(in the rows, 128 means zero)
The rows of M fall into 4 groups, which share some directions, and each row is roughly a mix of its group's hidden directions.
M, 148 rows:
[[135 129 106 133  77 118 116 151 119 172]
 [117 112  95 109  75 113 139 145 129 100]
 [121 115  94 169 131 140 146 134 129  79]
 [144 117  96 126 177 160 150 123 153 120]
 [146 131  80 136 156 169 138 123 149 143]
 [150 141 137 152 136 116 159 134 184 109]
 [134 125 162 100 113  99 139 127  94 169]
 [133 133 147 122 187 142 127  95 153 115]
 [123 157 140 103 164 147 151 101 164 120]
 [105 140 144  98  77 121 139 153 154 121]
 [134 129 154  76 108 149 100 100 136 131]
 [102 105  91 119  84 130 126 143 100 110]
 [145 143 125 124 157 168 132  94 159 156]
 [150 117  97 127 184 156 133 121 149 128]
 [106  93 138 110  96 111 135 168 106 109]
 [148 112 167  96 119  89 137 154 149 130]
 [135 118 102 142 159 110  98 106  81 137]
 [131 121 149 141 189 133 125 102 144 102]
 [115 130 180 132  86 102 111 132 107 132]
 [133 129 152  75  94 131 110 102 149 129]
 [134 116 102 172 162 113 160 155 124 126]
 [123 124 107 152 172 117 120 105  80 129]
 [130 138 160 125 188 132 123 102 149 117]
 [ 93 114  95 132  80 125 129 142 101 113]
 [134 117 105 155 177 127 106 103  96 128]
 [119 128 180 122  92  93 121 134 105 125]
 [132 142 106 162 157 175 123 107 154 130]
 [121 122 152 112 173 143 146 112 146  84]
 [148 127 154  78 123 147 104  99 134 152]
 [123 127 133 128 182 151 144 102 150  94]
 [143 110  89 176 161 126 148 129 131 118]
 [120 141 162 122  86  85 104 135 110 123]
 [112  95 128 114  85 132 130 150  86 110]
 [156 131 143 130 134 121 156 126 185  99]
 [149 145  93 150 167 160 130 105 149 134]
 [ 95 146 124 174 114 123 120 113  85 133]
 [118 136 192 129 104 102 108 137 131 123]
 [132 128 103 151 172 114 108 106  86 130]
 [ 94 106 104 116  83 123 118 140  94 116]
 [ 99 110 105 111  78 116 120 144 100 114]
 [128  91 115 124  72 132 127 148  98 119]
 [122 109 116  97  76 121 136 155 105 108]
 [159 116 100 128 167 168 148 123 142 147]
 [160 148 162 126 167 131 136 113 166 140]
 [111 114 111 119 110 126  95 133  70 146]
 [126  98  90 101  80 117 128 131 125 105]
 [123 135 183 125 107  85 121 135 117 109]
 [150 147 126 106 162 156 137 101 171 139]
 [128 123  98 181 164 130 145 148 115 116]
 [144 111  93 148 136 159 136 125 164  91]
 [160 130 127 146 134 106 149 131 179  96]
 [134 136 176  97 137  97 140 157 150 116]
 [130 130 114 127  73 103 122 162 118 157]
 [121 135 137  88  83 135 145 155 161 135]
 [115 107  84 123  83 123 134 138 126  93]
 [160 112 120 144 172 161 103 114 144 145]
 [139 151 136 119 179 141 126  93 162 133]
 [158 153 156 144 174 132 135 115 158 142]
 [ 96 141 175 151 110 102 112 126 102 121]
 [149 119 174  96 131 107 156 150 153 120]
 [120 131 184 129 104  98  99 131 109 134]
 [128 133 151  93  96 129 161 153 165 121]
 [ 87 116 127 137  95  90 111 145 102 113]
 [106 128  85 155 129 143 126 126 134  76]
 [140 111 112 153 161 106  94 102  96 114]
 [124 124 139 125 186 155 133  96 146 108]
 [168 144 123 137 170 156 151 111 141 148]
 [111 114 135  78  84 140 111 117 129 105]
 [115 122  95 183 142 105 136 145 102 126]
 [117 128 180 128  97  91 108 131 108 121]
 [ 93 132 160 128  95  93  98 131 108 119]
 [125 123 158 127 182 140 135 104 142  94]
 [133 136 176 116 100  85 104 137 121 121]
 [ 92 146 100 134 105 100 156 129 103 100]
 [121 154  87 118 160 118 150 125 148  90]
 [140 131  82 153 168 161 134 116 143 128]
 [134 125 146 129 107 111 102 137  90 180]
 [153 161 161 140 162 128 141 123 168 135]
 [120 166 123 155 145  91 143 121  88 115]
 [127 148 168 141 177 146 124 125 120 159]
 [ 90 121 116 123 115 133 123 141  65 123]
 [122 105  91 107  80 123 138 140 132  96]
 [131 127 109 136  67 117 129 157 112 152]
 [116 112 127 146 177 145 141 111 127  82]
 [135 121 114 118  71 110 111 150 108 158]
 [130 124  99 128  68 119 124 152 104 146]
 [117 163 151 113 162 130 111 133 177 121]
 [128 152 162 154 174 146 122 120 120 159]
 [ 86 154 130 155 118 117 164 125  94 117]
 [114 105  98 106  76 122 136 137 130  97]
 [ 99 140 159 112 111  98 119 125  90 161]
 [119 106 101  99  80 121 136 139 136  93]
 [128 134 167  94 117 101 118 130 110 172]
 [147 142 167  98 141 113 120 127 139 178]
 [161 146 157 134 177 135 132 114 159 138]
 [165  95 134 114 166 154 108 123 152 143]
 [101 118 122 137  91 111 141 169  92 114]
 [131 137 166  76 115 149 105 112 129 147]
 [128 129 145 120 190 133 130 105 155 104]
 [154 139 104 138 160 172 144 101 151 132]
 [129  96 135 138  88 145 105 133  95 164]
 [105 132 101 167 141 155 133 125 148  85]
 [118 141 150  92  76 111 142 152 139 133]
 [ 81 154 126 145 126 102 139 125  84 121]
 [114 136 168 126  79  95 123 133 105 126]
 [136 137 156  87 116 106 107 129 110 173]
 [104 114 109 141  92 107 113 143  81 110]
 [112 127 103 133 111 140 101 122  72 154]
 [112 116 115 129 121 132  91 126  77 164]
 [124 136 118 187 165 112 145 147 121 127]
 [132 129 115 132  71 111 118 156 110 160]
 [120 128 184 122  99  90 112 133 114 119]
 [149 125  81 136 167 164 136 121 145 140]
 [142 123 143 129 186 138 113  92 149 120]
 [111 139  99 121 121  94  74 145 128 112]
 [154 124 143 139 119 121 159 137 186 109]
 [151 121 113 129 134 183 143  91 134 150]
 [154 114 165  99 108 130 126 130 117 176]
 [188 112 132 113 160 127 105 123 138 142]
 [139 138 111 185 171 137 144 133 129 127]
 [156 141 165 126 170 133 137 112 166 135]
 [124 106  98 101  79 116 141 138 139  98]
 [161 126 169  82 129 119 132 144 151 142]
 [120  99 105 155  95 172 129 111 104 132]
 [133 122 145 134 184 151 129  93 147 108]
 [150 135 145  99 151 156 145 113 178 125]
 [113 125 107 143 133 145 141 136 151  65]
 [146 133 149 140 137 132 163 129 185 107]
 [139 147 162 127 164 107 171 144 139 111]
 [131 131 109 133  72 114 121 155 114 165]
 [140 125 153  78 111 107  93 109 124 147]
 [176 104 127 105 149 148 108 129 159 145]
 [119 103  92 108  77 123 132 130 132  98]
 [139 136 168 116 124 103 111 145 109 178]
 [131 116  98 182 164 118 144 139 114 128]
 [147 119  77 126 153 168 141 124 150 138]
 [141 149 157 153 178 129 116 114 124 161]
 [137 150 140 149 179 134 121 104 160 151]
 [138 127 151 112 183 129 123  99 154 106]
 [138 150 166 143 179 138 120 120 126 158]
 [109 159 132 130 160 169 148  93 143 132]
 [105 106  95 115  82 142 111 125  94 126]
 [100 110  98 111  75 138 129 138 109 111]
 [130 155 174 116 145 115 142 129 101 169]
 [133 138 165 123 133  84 146 164  97 125]
 [140 149 161 148 178 138 121 121 121 163]
 [115 150 175 101 148  90 140 141 144 129]
 [150 136 176 101 130 120 125 137 121 175]]
One row of each group comes first, with its name. Which group is each row after those in?
[145 126 164 126 125  86 144 168 100 132]  <50>
[109 107 128  86  88 132 137 148  99 106]  <14>
[ 96 113 101 116  75 123 130 146 106 111]  <128>
[ 90 149 136 141 119 103 168 130  91 112]  <97>

[137 138 126 121  79 104 111 150 122 172]  <14>
[129 145 169 100 129 158  93  95 132 134]  <128>
[118 115 130 142  99  89 111 153  82 137]  <50>
[139 134  80 169 150 155 117 123 141 110]  <50>
[120 105 120 151  74 132 133 155  96 136]  <14>
[109 134 175 125  90  93 126 135 105 120]  <97>
[166  86 141 102  93 139 147 133 117 140]  <50>
[156 141 157 141 181 137 132 110 152 143]  <128>
[160 123 123 142 133 119 151 129 185 100]  <14>
